In the data rows, 128 means zero.
Here are some points:
95;127;139;127;165;121;139;118;166;128;148
67;110;187;112;230;134;119;131;173;96;155
149;110;111;110;83;103;136;114;106;148;111
117;136;91;127;117;114;154;110;167;150;144
128;105;101;112;93;100;148;101;136;155;127
142;96;130;100;98;99;130;111;110;146;114
160;164;101;167;102;157;121;151;109;122;120
133;92;125;93;93;95;135;103;114;153;115
123;140;100;139;117;128;140;122;148;138;140
115;106;140;103;132;111;128;114;127;134;124
107;150;81;140;115;121;166;109;178;151;151
129;106;129;107;116;107;129;114;118;138;118
122;89;146;93;123;100;126;112;119;138;119
137;169;114;168;134;163;126;151;135;108;136
129;99;146;101;120;109;119;117;112;131;116
168;168;93;170;88;154;126;149;105;127;117
18 more points follow, each with its number after it:
151;176;112;172;119;172;119;160;111;113;127 0
124;104;128;107;117;105;134;110;127;142;123 1
119;179;122;177;167;173;125;154;156;104;153 2
117;102;165;105;154;117;115;128;115;117;122 3
142;96;125;100;93;100;128;109;106;147;112 4
116;141;131;140;156;142;125;137;144;116;143 5
95;74;180;78;172;99;119;109;140;123;125 6
115;115;142;115;143;121;126;123;133;126;129 7
146;140;98;136;92;125;138;126;123;144;124 8
140;84;123;86;82;85;135;96;102;154;107 9
128;104;148;110;129;118;120;124;112;125;120 10
128;120;122;120;122;122;135;116;136;133;129 11
143;91;127;93;83;95;130;109;101;149;107 12
146;97;136;103;95;109;117;118;90;138;103 13
165;171;133;173;125;180;101;174;85;98;114 14
125;126;154;126;152;137;114;137;116;112;124 15
93;87;181;91;179;108;117;115;137;115;131 16
120;120;122;117;125;118;141;111;144;140;134 17
Which two of these numbered points are nearest to each point below, looking only along the 3 directions in which the first points spread most? Their numbers follow each, nearest first.
134;80;138;84;103;87;131;107;107;150;110 > 9 12
120;151;127;152;154;148;127;140;142;114;139 > 5 2
147;161;122;163;127;160;120;154;117;115;130 > 0 14
118;156;82;144;115;123;153;115;167;147;148 > 17 8
135;118;151;124;137;136;113;140;108;114;123 > 15 10
99;70;195;79;172;101;108;117;114;116;121 > 6 16
125;165;138;154;155;159;119;150;129;106;137 > 5 2
149;143;112;144;100;140;132;134;113;132;118 > 8 11
140;193;135;193;160;199;104;183;114;82;131 > 14 0
144;166;106;161;117;154;129;147;130;121;130 > 0 8
